One turn moves every row onto another: examples first, then more rows asked
nes: [  6  -6  -8  33 -36  -3 -25  15  -5 -38  21 -11  14]
raz: [ -8   4 -18 -20  39 -15  23 -27 -23  19  15  16  -3]
leviz: [ 42  -9  30  20   4 -29 -17  -4 -10  32  17  -5   8]
sinef: [  3 -10   6 -36 -12 -25  41  19  28  21  -3   3 -16]
kad: [-17   3  -9  16 -28 -19 -22   6   4 -27  48  18   2]
Rosi: [ -2  12  21   1  -2  -6  25  -4 -26  41 -16 -42  18]
Serik: [ 31 -14  30  28 -11 -35   6  11 -33  11  -1 -31  18]
Suf: [-11  16  14  19 -41  -9 -34   7  19   3  35  -2   8]
bopud: [ 22 -25 -14  -4  30 -35   7  -8 -22 -13  23  26  -5]
mono: [ -6  17   3  23 -42  20 -22   9   9   2   4 -32  20]
Zuvon: [  6  16  16  -8  18  -4   6 -21  -5  58   2 -11   7]
mevot: [-18 -10 -43  14  -6  13  25  15   1 -27 -20 -21   4]
tafeb: [-22   2 -13 -14  21 -15  45 -12 -43   6  -5 -14   7]
Mumo: [ 51 -18  23  16   4 -32 -19   4  -6  19  15   0   6]
kog: [-13   0 -27  20 -18  23  16  17  11  -3 -29 -39  10]
vurug: [ 17  10  20 -10  10  -2   0 -12   5  58  -7 -18   7]
Pumon: [ -8   3 -17 -31  36  -6  24 -23 -14  25   3  10  -3]
roto: [ 22 -25  13 -21 -17 -41  29  28  24   4   6   9 -19]
zifik: [ 10 -24  -2  12  11 -40  26   3 -50 -24  12  -4   8]
rap: [  9 -22  -2 -33  -8 -37  41  22  21   3   5  14 -19]
vovut: [ 25 -21  -3   9  25 -41   2 -10 -27  -6  31  24   0]
Sig: [ 11 -14 -15  36 -26   8   2  27  10 -12 -20 -37  10]
Tefu: [-39  25 -26  -1 -20  30   2  -4   1  -8   1 -20  12]
Segoz: [-44  19 -22  -3 -15  -2  -5  -8   6 -14  39  16  -2]
Veduk: [ 17 -15  19 -25 -21 -30  29  26  31  24  -1  -2 -15]
lizes: [-27   2 -37   9 -15   6  -1   3 -13 -47  20   1   7]
las: [-37  31   0  -1 -28   8 -17  -4  19  17  28  -6   6]
lek: [  3 -22 -32  34 -16   0  11  26  -1 -39 -11 -22   5]

Tefu turns into mono
Veduk turns into roto
Mumo turns into bopud
Where do these go?
mevot turns into kog
Serik turns into zifik
leviz turns into vovut
Suf turns into kad

One turn moves every row onto another: examples first, then more rows asked
Vivik: [ 28  16 -22  36 -21 -11   2  -4  13 -10  -1   9 -30 -12  23 -50  13   1
  -6   9  -2 -21 -27   3  26  41   8  17  13  28]
diri: [-18  -8 -30  13   2   6  -1  -5  -2   5  -2 -23 -19 -10  27 -28 -12  -7
  15 -68  12  16  18  -7 -33 -29   2 -26  20 -23]
fopu: [-20   3 -37  14  11 -16  23 -28 -10  22 -21   8 -37   4   4 -11  17 -32
 -32   8 -52 -24  -3  21  12  -8   5 -11  32  20]
Riri: [  8 -14  15 -19  53  17  16  -2  21  30  14   5  26  -2 -47  13  25  23
  -9   9  -5   6  -4  -8   8  -8 -11   1   5 -12]
mes: [-12 -48 -17  12 -12 -11 -13   1   3  10   3 -22 -20 -42  13 -10 -18  -1
  18 -52  26  29   9  -3  15 -32  16 -13  17   4]
peto: [-35   7 -22   0  30   3   2 -31 -28 -26 -26  11 -10 -10 -24 -32  13 -31
 -21  35  -5   3   4  -4  22  -8 -12   0  21  33]
resi: [ 17   6 -11  16  -3  -9  16   2 -28  44 -15  10 -26  -2   0 -36 -19  -2
 -28 -28 -11 -51 -16  36  -4  14   2   2  -1  12]
rusas: [-16   3   8 -10 -16 -22  25  -7  26   6 -12 -35  16  46  -8  48 -14  19
 -29   9  35 -17 -11  -3   2 -18  10   8   7  -3]
zafa: [-10  15  31 -21 -25  12 -26  33   7  12  11 -13 -14   7   9  -5 -35 -18
  35 -10  36  20  27   4  14  -7  18  -1   6  32]
mival: [-15  -6 -31   5 -26  -4  -9 -36  26 -17 -25 -24 -19   4  37  18 -38  21
 -40  12  -3  25 -17   9 -30 -17 -11 -31  18  -8]
fofep: [ -9 -57 -18   3  -2  -8 -23   2  18  -7  -8  -2 -16 -40  18 -24 -16  -8
   6 -68   5  17  17  -3 -18 -29   6 -19  -2  -7]
Pep: [  0  15  27   9 -34   2 -22  17  19  13   8  -1 -17  -8  -5   0 -27  -1
  34 -19  19  23  53   1  22   0   4  -6 -11  37]
Ruv: [  2  22   0 -29  -2  21 -28   0  15  23  32  12   2  -7   1   5 -20  -1
   7  49 -26  23   9  18  -2  14 -21 -22  26   2]
gumez: [ -5 -43 -19  -2 -27 -16  -8 -22  26  -8  -3 -27  -4  10  38  20 -29   9
 -12 -10  -4   6 -41 -10 -37 -16  25 -14  24 -16]
noz: [  4   4  -4   6 -10 -28  27 -12  27  -2 -14 -14  -1  24 -18  57 -16  40
 -32   3  30 -19   9   2   9  -7  -4   9 -11  -1]
Suzu: [-11  19  14   9 -40   6  -8  15  23  24   8  15   2 -22  21  -3  -4 -26
  40 -10  26  -7  40   4  20  -7   5 -32  -3  19]
Zabol: [-14 -44  -5  24  -4  18  -7   6   8  -3 -20 -22 -23 -34  14 -15 -23   7
  -2 -59   7  18   0 -17 -12 -28  20 -20  14  12]
ler: [ 18   2  -2  56 -31 -13  28 -57 -24 -15   9   3  10 -17   6 -15  16  -5
  -1  11  -1 -22 -25 -15  -6  29   8   5   0  15]
Zikod: [  5 -31  -3 -33  47 -16  10 -11  25  16  20  14  34  -4 -31   9  23  15
  -4  -4  -9  -5   4   3  -2 -16 -16   2  -6 -35]
Non: [ 14   3  44 -30   9  45 -17   0  15  12  26  14   8  -4  -5   3   3 -13
  25  21 -35  29   4  -3 -10   3   9 -11  12  12]
Gos: [ 30   4   0  25 -19  -1  11 -43 -25 -21  10  13  -1 -21   5 -34  18  -6
  14  17  10  -4 -21 -14   1  42  -1  12 -14  24]
Tuvi: [-12  11 -29 -14  29   2   2 -13 -19  -9 -30  20 -43  -9  19 -39  21 -18
 -14  17 -31  14  -7  27  31   1   0   6   5  29]
zaluk: [-36  -9 -42  15  10  -9   4 -24 -30 -19 -24  10 -18 -20 -17 -26 -10 -34
 -20  21 -10 -11  -4  -4  17  -8   1  -8  42  32]
Lokuf: [  2  12  30   6 -23  34 -22  27  18   2  -5 -10 -14 -16   8  -9 -24 -21
  28 -21  10  10  38 -16  10  -9  27  -8   2  37]
Kamuk: [ 12   1   0  -8   7   1  34   2  35  -3 -25 -23   9  30 -18  51   1  28
 -33  14  27 -25 -12 -16   6 -10   6   9   8  -2]
danov: [  5  30  19   5  11  11  20 -17 -26  19 -19  10 -10   9   6 -50   3  -8
 -29 -23  -7 -21  -4  47  -8   2  -9  20 -35   7]
sefe: [  3  37   4  54 -14 -10  30 -32  19  -5   8   1 -11   7  13 -37  29 -13
 -27  15 -22 -25 -15   5   3  15   1  17  -1  15]
vosof: [ 28  15 -10 -13  12  -1 -14 -13 -51   3 -24   4 -10   3  -2 -26 -23 -29
  -7 -14  13 -45   4  20 -28   1  17   4 -13  19]
Tuzip: [-17 -33 -24 -13 -32   1  13 -20  26 -33  -9 -14 -22  25  35  20 -42  12
 -21  -7  -5   3 -32 -13 -43   0   7   0  33  -1]
zege: [-11  13  18 -46   1  24  -6  -2  25   3  35  17  13  28   2  -1 -16 -11
  29  34 -38  25   0  -6 -22  18  -7  -3  18  10]
zot: [-10 -21  11 -25  44 -17  19 -19  19  32  19 -16  30   3 -38  17  27  12
  -9   6  14  22   2  -1  14 -23 -18   5  -4 -24]
doru: [  1   2 -13 -10 -16 -16  33 -14  37  -4 -31  -3  14  15  14  37  18  24
 -17   9  55 -22  -5   2  15  -6 -17 -11 -16 -15]
mizez: [ 16  23   1  -2  18 -11   2 -31 -48   2 -32  -5   7  23  -9 -21 -12 -27
 -26  -9   0 -43   7  19 -32  -8   7   8 -22   2]
Riki: [ 10   2 -29 -43  44   7  21  -4   3  21  23  -1  16  15 -19  -3  24  21
   8  -4  17  -1  -1   3 -11   5 -29  -6  13 -39]
sipe: [  6  -2  30 -44  14  16 -27 -10  23  13  42   2  17  13   8  -7   4 -17
  26  33 -18  36 -14  -1 -19   5   4   0   3  -1]
gugar: [  4 -40 -15   1 -18   9  12 -26  17 -27 -34 -22 -16   4  30  38 -23  22
 -38 -12 -12   3 -40 -10 -27 -14  23 -16  25  -4]

ler turns into mizez
sefe turns into danov
Where do these go?
Kamuk turns into Riri
Riki turns into Ruv
gumez turns into rusas
Pep turns into fofep

One turn moves every row onto another: examples first, then more rows asked
Luz: [-34  32  11 -10  26 -23 -16 -39 -45 -30   0  11   7  31  16  15 -19   6
  -7  11 -17 -43 -35   7 -31   7  18  14  43 -26 -18  16 -10 -29  12  55
 -45  -7  29 -12 -29 -15   6  17   8   9 -28   2 -20  -1   3  13  26   7
  -4   1]
Lotok: [-10 -15 -27 -12  38 -10 -32 -11  -2 -13  18  31 -18  -8 -54  -9  -7  -6
 -24 -12  -1 -20  -5  55  -6 -34   7  -4  11  -2  -8   7 -12  14  -2  13
   5 -12  15  13   7  53 -37 -13  24  12 -30  15  -5  17  -6  23  34 -48
  10 -38]
ton: [-16  26  35 -11 -12  17 -17  -7 -42 -21   2 -22  20  16  -2   0 -17 -17
 -18  -1  11 -12  13 -13 -16 -15   8  48  22   9 -19  -5  24 -39 -12  11
  -3 -43  -1   1  48   2   0   3  10  23 -28  -1 -12  57 -12  41  20  21
 -18  36]
feton: [-31  29   0 -13  20 -14 -11 -21 -54 -27  -8  10   9  33  11  21  -1  16
  -4  -2  -3 -43 -35   9 -31  -6  19  14  44 -18 -11  17 -13 -37  15  52
 -38 -13  37  -6 -23 -23  11   5  14   6 -24   3 -28  -5   6  12  21  19
  -1   8]
rivar: [-23  -1 -10 -13  27 -26 -18 -23 -31   2  47  11  -9  16  19  52  39  26
   1  10 -15  40 -20   7 -35  16  15   5   2  31   7 -32 -17  -6  -6   0
 -21  20  -1   7  14  36 -29   0  12 -29 -12 -39  -3  10 -18  -8 -14 -16
  -6 -17]
fisa: [ 16  13  -9  20  44  -7   8  -3  15 -28   0  62  -2 -13 -17 -29  -7 -15
 -16  -9  10 -19  22  24  20  -5 -12   0  26   4  11  32 -41  41  -5  21
  12   0  -1  16   5  13 -48  23  23 -32 -18  27   5  16  19  14  10 -34
  29  -9]
Veniv: [-10  -3  22   8 -17 -12  -5 -22  10 -24 -17 -43  20  11   6 -22  55  21
 -19  18  -2 -15  25 -14 -41  -9  21  -3  56   0 -26   4  10  18   3  27
 -11 -16  -6   5  10  21 -30  12   0   0   4  30 -38  23  22  35 -35  16
   5  33]
tinat: [ -3  33  27  39  -1 -10  22  10 -20 -33  -6  -8  20  -4  20 -23  17 -11
 -15  27   7  21   4 -43  16  26  -9  -6  42 -30  -3  29   8  11  36   7
 -17  13   0  13 -13   7 -21   1  16  13  -4   1  -7  11   4  -2 -25   6
 -62  -2]
defil: [ -4   8 -10 -30   0 -15 -17 -13  -1  46  29  18  14  -9   1  29   4  17
   3 -39 -21 -12  25  10  21 -15   9   3 -32  37 -35 -16  -9 -14 -31  25
  12  -2 -21  -6  25  22  33  30  32 -11 -13  11  10  37  -8   0  23  27
  47   2]
zuga: [-54  -8  53  -1  11 -27  -9 -17 -44   8 -22  10   3  39  22 -18 -18 -11
 -24  14  15  -6  14 -42 -18 -27  16 -38  10  -4 -38  22 -17  17  31  16
 -39   7  14   7  19  -2   3  17  17  -9 -13  14   4  21 -19   4  14  15
  -1 -39]
lizo: [  2  23   5  -5  55 -11 -14  12 -16 -19   9  68 -30 -10 -37  -4  22   8
 -39   5   9   7  14  33  33 -14  17 -11   3   5  -8  32 -17 -16 -12  19
  -7  -2  -1  34  18  35 -38  13  30   0 -15  11  42  11  -4 -10  31 -21
   8 -12]
bani: [  9 -16 -40 -27  -6 -54 -14   2  14  23  21  23 -13   9   0   7  28  12
 -15  -3 -11   9  19   6  19  -7  -7 -50 -33  18 -45 -17  -8   7   9  23
 -17   5 -10  -6 -10  18 -11  10  35 -12  26  -4   2   5   4 -24 -16  24
  31 -27]
Tomo: [-10   0  21   7  -7 -11  -2 -27  14 -30  -1 -53  18   7   0 -25  45   8
 -18  29  -5 -12  18 -23 -46 -11  12   9  56  -1 -28  -6   8  25  -3  28
 -17 -17  -6   1   9  23 -33  25  10   9   8  13 -17  31  16  42 -32  10
   0  36]
Dife: [  6  20 -51 -13  13 -21  11   7 -13  37  12  49  20   8  14   6 -37  19
   2 -35 -19  -2  -2  21  36  23 -21  -2 -32   9 -28  10  -3 -14   2  19
   6  -4  -1 -11 -23   0  11 -12  19   8 -18  -2 -45   7 -11 -11   4 -10
   0 -30]
Toz: [ 33  19  12  -9   2 -28  12  -1  27 -14  -6  24 -10 -19 -54 -30   5 -32
 -44   0   3 -12  25  51  15 -26  20   6   1 -15   3  18 -26  33 -12  24
  35  -6  -2   3   8  38  -8 -11  30   9  -8  26  30  29  -1  24   9   6
  15  -1]
Tal: [ -4  -4  15  11 -23 -35   8 -19   2  41  30   0  19 -13  -8  43  -6 -32
 -11  -1 -18   1  -5  19 -43   7  20   7   1 -10  23 -20 -21  19  19 -10
  15  27   4 -24  13  -2  38  20  23 -26 -23  28  -7  40   5   9 -37  17
  23  24]
fimu: [  9   7 -33  30 -10   7   0  42   8  43  30  22  16 -23  -5   6  12  10
  -6 -35  -7  22  33 -22  34   7 -30   2 -29  15 -31   4   9   9 -13 -16
  14 -14 -23  27  21  -5  -9  22  22  -1 -10   3  -7  26   5  -9 -20   1
  10  -6]
safit: [  2   0  13  40  22   5  12 -12 -22  18  13  57  -8  22  36  17  15   8
 -40   1   2  14   7   7 -43  30   6  15  -9  40  -8 -20 -13  24  -3  18
   6 -21 -11  18  34   2  -3  25  11 -22 -21 -27   2  13 -40 -31 -30 -26
  -9   2]
buvo: [ 26  25  22   2 -10 -41  24  -3   7  -6  -3  36   5   8  20  24 -11 -31
 -39  21 -16  12   7  27 -28  64   6  14  -8   6   6 -18 -15  10   6  28
   5   6  -8  -7  18 -29  -4  18   6 -37 -14  -9   9  11   2 -18 -42   2
  15  38]
karik: [ -3  32  26  24  -9   1  17  16 -31 -33 -16 -12  21   2  24 -17  26 -22
  -1  16  10  12   5 -41  21  24 -13  -7  30 -28   5  25   5   8  45  12
  -3   6  -1  18  -7   4 -19 -17  19   6  -3   9 -14   7   4 -17 -17  15
 -53 -11]
fov: [-16   0  -5 -19   0 -34   8   1 -26  42  31 -10  15  -8  -9  38 -11   6
 -12  11 -12  43 -23  29 -30  17  43  21 -19  -7   5  -9 -13 -13  -1 -16
  -3  18   4  -5   5  20  13 -21  -4  12 -36  -3 -21  22 -21  21 -36 -19
 -30 -16]
Pogaf: [-49  -7  56   4  19 -29  -7 -33 -36  -3  -6  11   1  26  19 -18 -22 -17
 -25  21   8  -5  12 -41 -15 -21  16 -39  16  -9 -34  16 -15  20  38   9
 -43  12  11   3  10  15  18  22  23   1 -11   6  13  17 -15  -4  15  14
 -16 -26]
Vez: [ 10  43  -8  -8  38 -21 -10   9   1 -21  19  28   9 -35 -63  14   7  -9
   4 -20 -13  -2  19  36  11 -21  14   8  -3 -26   6  28  -2 -12 -12   3
  10  18   6  10  -8  47 -31   5  15  -9 -23  47  -5  35  10  47  14 -17
  23   0]
tuka: [-14  39  41  -3   1  10 -13 -16 -38 -16   8 -18  23   7 -10   2 -16 -11
 -19   7  -2 -21   5 -17 -25 -12   8  53  29  -7 -20  -2  22 -30 -21  11
  -2 -37   6   6  36   4   9  21  12  35 -36  -7  -8  52 -18  39  27  13
 -21  40]
gul: [ 26   7 -51 -35 -30 -29   0  20  33  10  18 -14   9   3   5   0  14  23
 -14 -17 -28  -9  -6  44  24  27  -2  19   0  16 -27  -7 -13   3 -26  46
   9 -25 -18  -6  -4 -12 -19   2  16   7  -5  -5 -13   8  16   3 -12 -10
  32  -3]

Tomo turns into Luz
zuga turns into Veniv
Dife turns into fimu
Where do these go?
Lotok turns into fisa
fov turns into safit

One turn moves every row onto another: examples first, then more rows asked
bize: [  4  13  13  11  -5  21 -63  17  16 -31 -19 -21 -24  -2 -16  34 -38   1
  32 -16   9  31  -2 -49 -41  29  35]
gabi: [-23 -10 -19  44 -10  51 -14   5  35 -16 -33   6 -29 -37  -1  32  -8  36
   8 -65  -4  34  13   1 -21  33  19]
boso: [-25 -22 -15 -16 -16  42 -16  -7  10 -18 -50  11 -30 -32 -26  21 -24  -5
  28  66  -3  -2   8 -16 -20  18  32]
Roro: [ 16   0  28 -38 -13  46  -7 -26  12  -1 -37  12 -70   6 -23  23 -13 -20
   2  27 -22   1  37  19 -36  16   9]
salik: [-12 -12 -51 -18  14  86 -54  16  10  -2 -50 -13  -1  16  -6  12 -41   5
  -6 -16 -23  24  30   8 -16   0 -16]
Fipa: [-26 -26 -26 -16   0  46 -36 -20 -10 -27 -44   2 -53  55  26  17 -19  -5
   8   9   5  -4  24 -17 -22  50   8]
rino: [-12   8 -12  -5   8  80  -3   8  17 -18 -58 -15 -22  43 -32 -31 -28 -11
  14 -27 -46  22  30  12 -48  25 -13]
zoki: [-37   7  -6  19 -10  41 -28 -49 -11  -6 -59 -36 -45  -7 -55  27  -1  49
   2   2 -13  -6  11  22 -48  32  41]
sog: [  0 -17 -17 -65  -5  66 -21   6 -33 -17 -43  29 -22 -12 -33  40 -26 -20
   3 -27   4  39  12  38 -25  28  29]
lonum: [-44  32  -5 -22 -41  26 -33  15  18   5 -55  13 -61 -19 -48  18   3  11
  -7   4   3  62   1 -10 -46  65  24]
pupi: [-36 -18   0  19  -9  -9 -17 -12 -25  -8 -46 -36 -26  25  -5  24 -27 -18
 -20 -14   3  10  15 -10 -18  49  25]
Tovup: [-23  29 -11 -20 -12  28  11  33  28 -27 -42  27  17  22 -33   6   5  -3
  39 -10 -19  27  23  23 -39  44  11]
zuz: [-33 -24 -29 -12  39  38 -32   4  28  -1 -55  -6 -40  23  -9  -8 -26   4
   7 -18 -13   9  59  23   0  55 -15]
mitom: [  7  11 -20  -6   5  69 -36   4  23   3 -45  16 -46  39 -31  16   0  36
   6 -79  -9  35  13  -7 -34  49  30]
tanud: [-16   4  -4 -17  -1  71 -44  -7   7 -11 -27 -20 -35 -26 -58  25 -28  40
 -17 -88   0  16   7  -4 -30  37  28]
ziv: [ -7 -32  -4  -1 -41  39 -26 -36 -15 -16 -25 -44 -42  18 -49  35  -9  17
   4  -8  29   5  17 -11 -19  51  62]
Vok: [-31  29  18 -22 -21  50 -40 -54  18 -23 -48 -17  -4  14 -33  60 -45  16
   5  13 -35  13  14  14 -37  18   7]
tul: [-37   1  -8  41   0  34 -24 -33 -15 -14 -62  24 -31  10 -46  22 -11 -35
  -2 -41  -9  13  -1  22 -27  11  13]
soduz: [-54   2 -31  17 -45  53 -16  -7  12 -38 -48  -8 -62 -14 -30  41 -13  22
 -21  15  31  10  20   2 -23  69  39]
div: [ 15  -3 -19 -20 -13  43   6   1   6  15 -45 -12   4  43 -46   6 -39 -31
  39 -12 -13  13   9   0 -49  29   9]
nud: [-54   1 -22 -27 -29  60 -51  20  15 -34 -41  -2 -41 -13 -24  49   5  42
 -27  -4  14  48   9 -20  -8  35  44]
Fopat: [-48  15 -16 -20 -12  50  -9  -9 -12   4 -39 -10 -39  31 -34  25 -34  -1
  17 -49 -15  47  10   3 -75   3 -22]
vukub: [-40 -17  21   0 -21  55 -33  31  32 -28 -19 -12 -17  -4 -48  46 -25   6
  -4  26  28  22  30  29 -13  66  35]
Felez: [-39 -30 -24   0   7  36 -18  24  23  10 -23 -31 -51   1 -19  -1 -10 -10
  -1 -45  39  48  35  35 -14  32  32]
viruf: [ -1  15 -14 -35  19  68 -34  17   1 -21 -65 -55 -26 -15 -45  42 -20  33
 -16 -18 -23  23  19  41 -14  31  -6]
mis: [ -2  17  14 -44 -13  36 -37  18  24  12 -36  35 -16 -17 -43   9  -1  16
  -5 -47 -25  26  -3  31 -40  48  40]
Fip: [-12  13 -18 -22  -8 -21 -13   2  24 -17 -25  24 -30 -27 -27  28 -18  10
  36  13  -1  38  23 -24 -33  22  15]
ditez: [-12  12  18 -32   9  65 -17   8  33 -20 -50 -41 -61 -11  16  30 -28  39
  25  12   4  32  34  20 -16  61  15]
nagev: [-25  -3 -46   2 -44  70 -30 -14  26   7 -38 -15 -68   1 -21  -3  -4  16
  30   5 -28  56 -15  23 -60  42  35]
zogep: [  0 -31 -16 -17   6  11 -15  -5   3 -27 -22   4 -27   9  -4  17 -61 -12
  -6  39   2   0  28   9 -37  13  24]
Bosob: [  1  -5 -17  25  -5 104 -32   3  -8 -13 -72 -30 -29 -23 -75  15 -21  32
  15 -24  -5  22  16  12 -19  25  28]
kob: [-30  20 -14  -9 -24  64 -23  -8  35 -34 -52  30  -7  20 -32  12   6 -16
  22  -8   3   7  77 -12  -8  34  26]

zogep turns into rino
boso turns into div
Where do these go?
bize turns into kob
Felez turns into ditez
Bosob turns into ziv
gabi turns into vukub
lonum turns into Fip
zoki turns into pupi

